In the rows, zero is written as 128.
One turn or mirror swaps these rows in pairs. Which row does each one swap with?
The rows were stretched afterwards, more along some directions than others.
Besof: [146 105 134 120 116 138 127 153 114 152 147 107 121 156 111 118 128 117
 153 148  93  96 145 123 140 123]
Vupef: [128 124 113 151 126 128 114 161 129 124 169 171 158 128 137 105 101 117
 169 131 106 136 152 129 110 127]
musur: [160 111 147 120 113 137 152 159 104 148 137 105 124 142 107 141 132 120
 162 135  96  89 141 129 131 129]
Gav: [131 138 116 138 138 104 138 145 126 101 150 172 127 148 127 103 151 116
 146  87 115 131  95 121 107 131]
miz: [137 102 152 139 132 143 152 146 120 113 118 124 146 132  77 135 138 113
 115 112 127 119 124 134 113 102]
netak: [121 144 107 176 130 129 134 120 105 135 148 151 117 101 168 122 145 150
 149 124 127 145  82 150 105 154]
Mopi: [133 125 125 152 147 114 110 114 134 129 160 170 143 138 179 124 124 121
 123 135 151 130 153 149 149 113]
Tugi: [151  91 150 164  65 154 156 141  80 139 141 170 126 166 111 139 122 112
 159  95 140 148 100 150 108 148]
zure: [130 104 133 118 124 136 157 137  97 110 147 158 121 140 110 146 166 141
 133 143  88 109  98 141  94 139]
sadid: [135 135 112 163 125 133 146 157 130 114 162 163 155 122 140 125 107 122
 150 127 110 129 154 139 115 127]
Tuvel: [134 124 128 169  97 124 165 158 111 126 151 210 132 149 122 138  76  93
 142 113 135 134 145 153 136 137]
vimut: [143 150 124 158 124 119 144 139 104 124 150 141 133 104 168 135 148 151
 161 130 121 137  92 132  86 160]
relu: [167 123 140 186 116 135 162 124 127  96 135 157 106 119 141 145 153 147
 141  93 130 110  93 164 132 116]
pekev: [166  98 143 110 104 143 143 158 128 145 142 122 123 157  98 132 108 108
 166 131 106 100 148 115 130 124]
Lif: [155 157 122 161 129  99 168 141 122  96 130 190 153 149 117 114 139 101
 147  67 121 152  96 134 109 128]
mel: [132 125 118 145 139 117 134 170 133 131 171 155 167 133 129 113 108 116
 148 137  92 132 159 107 100 126]
mifaf: [138 159 125 141 122 111 146 129 106 141 149 139 132 121 161 136 146 141
 152 128 105 136  87 132  69 166]
Virob: [133 143 130 183 118 121 152 121  96 127 147 138 140 115 167 143 144 141
 150 122 108 146  95 155  96 161]
login: [164  99 150 149  64 142 162 161  92 138 145 163 133 158 113 137 111  96
 169  92 152 136 104 126 100 150]
ges: [135  93 145 146 138 132 156 136 117 125 128 126 144 136  89 135 136 107
 101 114 120 119 122 131 109 100]
gam: [137 159 125 146 139 103 149 157 129  98 152 187 146 141 125 112 147 115
 149  88 100 147 103 125  87 118]
bonob: [125 107 138 114 133 136 145 147 104 109 153 142 123 136 113 154 157 153
 131 151  81 101 115 143  95 143]
bipir: [132 122 124 161 146 121 119 111 137 122 156 182 142 131 176 121 127 126
 125 127 158 141 142 155 139 118]
luru: [163 127 160 193 108 134 190 135 106  76 122 155 129 126 124 160 150 147
 154  97 137 127 102 174 136 130]
Bidi: [159  97 146 117 116 137 140 168 119 145 159 115 127 152 129 144 121 125
 147 147  97  87 163 112 130 123]
Sim: [130 123 122 155 157 109 110 108 140 131 158 173 139 132 174 124 123 126
 115 136 142 131 148 149 139 111]
Nok: [140 118 133 148 142 113 115 111 138 134 156 167 139 146 162 123 117 122
 128 144 142 131 153 149 142 115]
lub: [139 142 122 139 147 115 135 152 139 129 155 142 158 117 126 118 125 129
 165 138  80 140 137 116  96 127]
dib: [137  94 145 149 134 134 159 138 114 121 120 127 143 136  93 138 140 110
 100 109 116 122 124 138 112  98]
zufa: [165 112 142 188 116 142 175 125 120  74 124 152 133 117 121 150 163 151
 147  86 148 117  89 170 129 115]
sivu: [134  92 141 150 133 136 152 139 116 119 131 126 150 133  93 140 138 109
  98 116 123 113 129 135 111  93]
lofu: [139 150 116 161 134 106 144 118 107 144 146 138 122 111 161 126 153 136
 151 132 117 136  86 141  85 164]
suvuz: [150  92 159 155  53 158 145 162  96 129 137 159 130 157 109 139 106 105
 165  97 154 138 119 144 109 144]
Ked: [131  94 141 151 136 137 152 137 115 117 127 122 154 134  90 137 137 111
 100 118 118 119 130 139 116  97]
Zuko: [140 133 133 149 136 101 160 144 122 101 151 177 146 152 123 114 157 122
 136  98 114 135  85 123  86 123]
Tolap: [138 151 120 168 123 111 145 133  96 133 152 143 136 105 165 134 144 149
 155 124 125 139  93 141  99 162]
pusa: [160 102 139 107 112 133 148 159 110 140 163 126 128 165 118 143 143 116
 143 131  80  91 144 120 106 125]
zoter: [168 121 147 157 106 149 177 138 122  89 128 152 110 139 115 148 139 134
 155 101 152 103 106 164 137 124]
Torit: [129  96 149 145 134 136 150 137 120 123 119 127 150 136  83 138 131 112
 101 110 124 122 134 137 122  97]
rugu: [148  92 140 153  75 150 152 129  93 138 143 142 125 163 121 136 122 105
 156 103 141 128 100 147 111 160]
fon: [165 119 145 165 120 142 162 129 125  74 131 151 122 119 138 152 165 153
 151  96 141 110  87 166 132 122]
fub: [135 123 128 176  89 133 170 151 106 111 143 219 132 141 128 138  89 101
 144 115 140 141 135 159 138 132]
kofa: [160  99 156 162  51 152 174 148  97 137 139 163 133 157 109 150  96 101
 163  94 155 136 102 149  94 153]
zab: [145 162 115 148 137  91 136 147 126 106 139 184 144 147 143 107 149 113
 143  71 115 140 109 119 117 116]
guv: [140 132 126 154 147 109 110 119 142 130 160 185 133 133 176 117 120 115
 131 131 153 133 143 144 140 114]
zolo: [127 152 110 154 138 127 133 132  98 131 156 136 129 102 173 132 157 147
 146 125 111 135  92 127  86 151]
pifo: [155  95 146 149  68 142 147 156  86 133 149 154 131 155 117 140 116 115
 159 100 142 129 108 137 107 150]
pip: [151 115 149 180 112 153 167 134 117  74 137 158 126 124 129 161 132 150
 143  95 152 118 108 172 141 119]
vovop: [128 121 124 167 124 132 123 149 127 129 164 152 156 131 131 108 115 126
 164 145 104 139 147 140 125 123]
zole: [132 128 133 154 144 118 115 119 134 123 158 175 144 134 177 125 122 128
 126 133 155 136 151 146 143 116]
zupan: [131 132 125 147 143 114 109 121 133 127 161 175 147 141 178 123 124 121
 121 134 151 129 158 141 143 112]
zovu: [160  90 146 163  63 160 159 143  84 136 153 171 131 160 125 145 113 101
 163  92 160 138 111 141 109 146]
domu: [137 158 119 136 154  93 153 132 117 113 149 167 139 149 128 120 155 117
 134  86 102 136  95 122 101 131]
lumu: [142 154 127 145 126 112 145 140 127 106 137 181 145 152 111 104 157 121
 150  71 115 148  96 124 104 131]
tis: [155 134 156 181 103 132 178 150 118  85 127 169 131 137 138 146 125 137
 144 102 157 122 113 158 145 119]
des: [125 102 146 139 138 131 148 143 127 127 122 115 149 129  81 129 130 112
 108 121 115 122 132 129 116  96]

musur swaps with Vupef
bipir swaps with dib
gam swaps with zoter
zupan swaps with sivu
relu swaps with lumu
vimut swaps with login
zolo swaps with zovu

One turn or mirror swaps these rows in pairs. Which row does each one swap with?
The rows were stretched afterwards, more along some directions than others.
gilud: [ 71 115 106  83 143 140 139  89 181  74 177 117 133 181 118 104 169 131
  88 120  97 161 153  81  92 119 102 105 147  95 142]
gol: [ 63 106 105  92 129 138 141  93 173  84 168 123 137 179 125 108 171 117
 106 107  95 152 159  78  99 132 100 101 136 100 150]
gule: [130 111 128 138 122 120 102  94 143 185 107 153 118 138 110 183 124 127
 116 129 103 104 181  72 142 131 157 113  99  96 157]
vufe: [114 108 128 126 117 123 113  84 141 184 105 155 111 146 113 168 123 121
 110 118 107 119 178  72 154 130 166 113 107  92 154]
gatu: [121 100 128 136 121 122 114  81 148 181 113 154 122 148 110 172 124 123
 116 117 113 111 176  65 147 121 162 113  99  96 157]
Konor: [121 142 126 121 116 102 125 127 117 161 123 147 105 137 126 124 126 109
 129 109 107 142 144 135 123 117 156 113 141  56 131]
zuz: [108 154 122 106 126 187  38  91 182 126 148 126 136 148  89 121 147 148
 145 107 125 168 142 126 149 149  88 130 137 148 154]
sadep: [130  94 117 126 109 123  99  83 151 190 107 144 117 141 118 171 113 128
 117 113 110  96 195  64 148 138 154 115  97  90 156]
lelag: [123 124 124 127 138 116 148  81 155  92 162 120 155 154  86 105 141 136
 136 172 153 168 122 133  99 109 127 125 138 129 136]
Vog: [103 136 123 131 147 130 141  95 152 100 155 122 131 155 100  89 128 129
 145 165 137 185 110 140 103  93 121 103 160 127 133]
lede: [113 147 136  97 128 174  33  99 178 131 140 138 140 148  88 131 140 147
 142 103 129 166 155 125 150 141  88 126 127 136 165]
teriz: [116 144 121 116 162 139 142  87 180  74 178 136 139 166  95  93 132 147
 139 143 151 189 115 147 102 113  99 117 144 114 128]
rida: [112 123 123 106 147 108 145  93 163  92 160 116 123 160  96  93 126 133
 140 146 138 166 130 134 106 114 105 117 145 104 152]
zito: [120  99 117 120 132 132  97  77 161 178 116 155 124 148 112 171 124 126
 114 114 107 126 184  65 144 136 149 110 106  91 155]
duf: [ 98 161 127 153 126 148  99 129 120 150 102 170 123 123  98 121 151 116
 108 105  84 148 163 125 126 122 149 100 116 114 153]
nukov: [123 143 138 135 145 135 152 104 176  86 175 114 129 149  99  94 120 141
 133 150 127 151 122 160  88 111 117 120 137 130 150]
vosen: [ 60 115 108  89 137 141 148 100 176  77 170 115 126 182 118  97 174 125
  88 111  86 156 169  91  91 122 110 103 135 103 164]
Sated: [120 172 138 115 133 198  24  93 171 133 137 138 125 143  80 126 145 150
 140 113 132 173 149 135 152 139  87 114 136 150 160]
makub: [115 153 127  94 123 184  39 100 172 127 135 132 143 145  90 121 155 140
 150 105 130 161 144 123 144 143  88 118 130 139 159]
firad: [112 149 144 114 113 122 146  94 120 146 125 145  90 159 115 102 116 105
 132 118 114 159 160 129 112 110 165  92 132  83 156]
Deku: [128  94 124 109 114 120 109  86 156 165 117 148 124 149 115 174 123 130
 112 117 110 104 171  65 133 126 145 120 102  89 156]
vik: [104 134 143 132 141 119 141  78 173  77 152 121 124 166  84  92 133 140
 140 174 146 177 120 136 117  97 124 106 134 131 138]
Belig: [110 148 123  92 114 104 146 107 118 138 134 144  96 158 122  99 122 116
 104 114 112 167 136 140 117 123 144 118 142  59 135]
bim: [129 103 126 128 131 127  94  86 162 173 115 154 123 146 107 176 122 134
 108 113 103 116 177  72 139 129 159 122 104  93 161]
Zese: [117 144 131 123 116 115 140 107 128 165 125 131  94 161 119 107 109  96
 143 100 108 151 158 129 120 109 169 114 150  81 153]
kago: [104 165 134 123 119 122 140 104 115 149 134 136  87 154 120  86 111  98
 131 110 116 173 126 157 141  99 157 100 153  98 147]
niri: [122 153 149 112 118 180  40 113 158 134 122 145 146 139  94 126 150 134
 141 109 127 159 151 131 147 131  85 117 115 147 164]
fedul: [102 162 126 146 136 155  93 133 123 132 102 161 127 124  92 128 151 116
 112 103  92 144 155 116 129 123 155 104 119 100 155]
Deril: [119 105 132 124 106 133  98  77 149 170 108 154 109 136 111 156 124 123
 115 121 117 116 162  82 145 135 141 106 103 102 158]
nuv: [118 131 128 116 148 114 145 105 174  86 168 120 128 154 114  85 140 134
 135 156 124 154 116 150  93 102 120 121 142 126 155]
Zuv: [101 155 122 132 129 143  88 133 122 114 105 171 128 115  82 121 158 123
 111 106 103 152 144 122 116 130 139 110 122  99 155]
Keraf: [ 96 148 111 105  94 126 138 110 131 150 126 136  89 167 137  84 108  88
 142  89 118 152 127 133 143 108 145 110 142  82 138]
nar: [ 95 154 115 136 130 150 100 130 127 116  99 162 129 133  87 128 155 114
 114  95  94 147 140 103 123 134 137 119 120  82 152]
bonip: [126 161 135 113 119 190  33 111 169 134 131 138 136 132  85 127 153 149
 133 106 118 156 142 141 141 145  92 126 121 150 162]
vot: [113 157 119 100 117 191  43  93 161 132 142 131 137 141  93 118 153 139
 146 113 133 164 138 140 149 150  74 115 137 142 151]
revo: [ 64 109 122  94 128 137 141 100 175  80 166 126 120 185 136 101 160 114
 100 108  87 154 155  82  96 112 114  93 130 106 159]
bopul: [112  97 121 114 106 120 113  73 151 164 112 147 113 149 111 168 123 122
 123 111 115 106 172  61 140 133 148 106 110  90 156]
tofun: [ 67 114 106 101 130 137 146  96 175  71 174 110 129 180 114 110 166 127
  93 130 102 145 159  89  86 122 106  99 136 106 151]
volol: [102 143 131 120 135 139 139  93 156  62 168 116 133 152  95  79 133 132
 152 151 154 168  94 146 103 104 103 117 147 121 140]
Vezes: [114 152 121 122 123 123 143  91 144 169 135 129 103 179 120  92  95  93
 143  94 114 165 170 114 140 119 174 117 146  90 157]
Susos: [119 161 130 105 133 192  38 113 176 126 137 134 136 143  91 124 148 145
 138 104 125 168 153 140 148 142  91 124 120 150 158]
lam: [ 98 140 107 122 122 101 123  96 147 155 142 145 118 165 115 112 118 103
 146  94  98 175 164 122 122 130 154 109 156  66 141]
zumo: [ 99 164 113 120 139 111 137 106 118 175 126 153  98 145 124 101 110  95
 118 101 101 178 151 144 146 105 164 105 137  81 153]
kizo: [119 142 120 132 131 134 159  80 163  91 159 110 129 160  93  85 124 132
 141 157 163 159 127 137 120 115 116 121 131 124 144]
kes: [117 138 123 114 121 104 147 120 139 149 137 125  93 164 121  94 116 108
 109 114  98 138 168 129 106 112 170 115 153  71 162]
Zape: [107 129 140 121 136 129 135 108 174  77 174 103 128 153 107  97 150 141
 142 150 125 151 115 147  93 112  98 120 140 114 147]
logav: [105 155 132 106 124 185  35  89 168 131 134 139 142 142  84 132 151 147
 149 108 132 167 147 127 152 140  90 113 128 142 162]
roz: [ 96 149 126 123 127 125 143 109 160  78 158 123 116 163  98  66 152 140
 124 145 133 170 102 164 108 112 101 126 151 119 149]
vubi: [115 148 130  95 113 178  39 102 168 127 134 137 139 136  93 130 154 143
 144 112 127 153 143 134 138 143  87 121 125 143 163]
modur: [ 84 151 112 130 133 143 110 127 124 133 102 164 124 138 100 109 148 105
 105  81  88 157 140 114 129 119 156 113 126  89 151]
Mifak: [110 125 117 119 125 102 147  98 127 167 134 141  98 165 132 107 108  98
 112  98 102 156 170 104 119 120 171 109 135  60 143]
vob: [116 152 124 100 131 184  40  98 187 125 144 125 147 144  88 127 149 153
 145 113 131 160 156 130 142 153  83 118 133 149 156]
Zepum: [116 157 132 118 124  94 125 112 121 150 136 143  97 149 104 108 132 118
 115 121 103 158 155 142 113 111 174 121 154  80 162]
mon: [124 162 126 107 118 192  45  99 179 126 138 129 135 141  97 118 145 148
 146 107 132 155 138 141 139 151  83 121 128 162 156]
vafoz: [ 92 134 117 113 152 133 136  94 162  84 157 109 129 151 109  85 138 131
 149 151 133 178 122 157 108 109 113 108 149 120 149]
fime: [126 102 134 127 114 133 112  83 145 163 114 154 125 136 111 157 134 112
 108 119 115 118 160  72 134 124 141 112 110  97 153]
tebug: [122 138 120 121 139 134 145  99 163  81 163 111 127 158 106  93 138 141
 137 155 160 164 110 155 107 105  96 120 144 112 126]
Feniz: [101 130 110 115 140 105 146  88 123 162 132 137 109 170 124  99 115 114
 104 111 115 190 145 114 130  94 165 102 161  66 126]
supit: [108 134 123 102 106  98 131  99 137 160 131 149 106 169 122 103 112  93
 144 117 114 169 174 122 127 117 156  96 144  87 134]
Ziga: [ 89 168 110 141 138 149 102 130 132 125 108 167 123 135  92 120 153 119
 110  99  87 156 146 122 124 125 148 101 135 100 149]
Boga: [108 125 125  99 138 128 143  88 165  92 163 120 127 146 111  75 133 120
 140 135 127 164 117 131  91 128 112 114 139 127 148]
zimu: [ 74 117 110 107 121 160 147 108 173  92 170 110 134 173 135 104 160 111
  98  94  93 135 166  96  97 121 104 100 123 109 155]
Bibi: [134 103 126 117 123 122 121  87 146 171 116 145 115 147 108 172 114 127
 106 114 117 106 184  68 139 126 170 132 102  87 162]
kebo: [116 152 135 127 135  99 146 103 109 141 142 144 103 154 114 127 107 124
 104 134 128 157 145 126 129  98 178 111 137  82 131]
vugut: [102 130 131 129 140 127 146  99 167  74 159 111 127 156 105  93 135 132
 143 166 131 166 125 143 106 104 119 112 127 109 146]
Sovef: [113 155 123  94 131 186  52  95 175 130 149 123 147 139  94 119 156 141
 138  94 125 162 138 134 146 138  90 128 135 141 159]
loz: [ 94 143 101 128 150  97 134  90 137 159 145 140 106 166 114 127 114 113
 126 112 102 181 166 123 125 123 174 107 171  65 137]
gepo: [130 134 123 121 135 103 141  97 128 170 118 141 120 168 126 118 103  97
 125 125 105 159 154 103 123 101 198 110 142  83 137]
Zali: [105 130 121 133 135 129 135  88 187  91 168  97 116 169  79  98 132 149
 125 137 136 151 148 125 106 121 111 129 131 110 160]
fetuv: [124  98 124 130 135 127 100  74 153 186 111 147 123 153 103 169 115 128
 117 105 105 116 186  63 152 129 157 119 109  82 166]
dop: [119  93 124 112 113 131 107  70 151 178 114 155 117 146 117 154 123 120
 123 105 121 117 179  70 149 126 131 111 104  97 159]
seb: [ 81 152 122 122 160 130 143  71 182  82 190 104 128 162  84  87 139 139
 133 140 129 187 124 146 110 105 104 113 156 127 166]

Vog swaps with Feniz
vot swaps with fetuv
vik swaps with supit
kes swaps with roz
duf swaps with gilud
tebug swaps with Zese

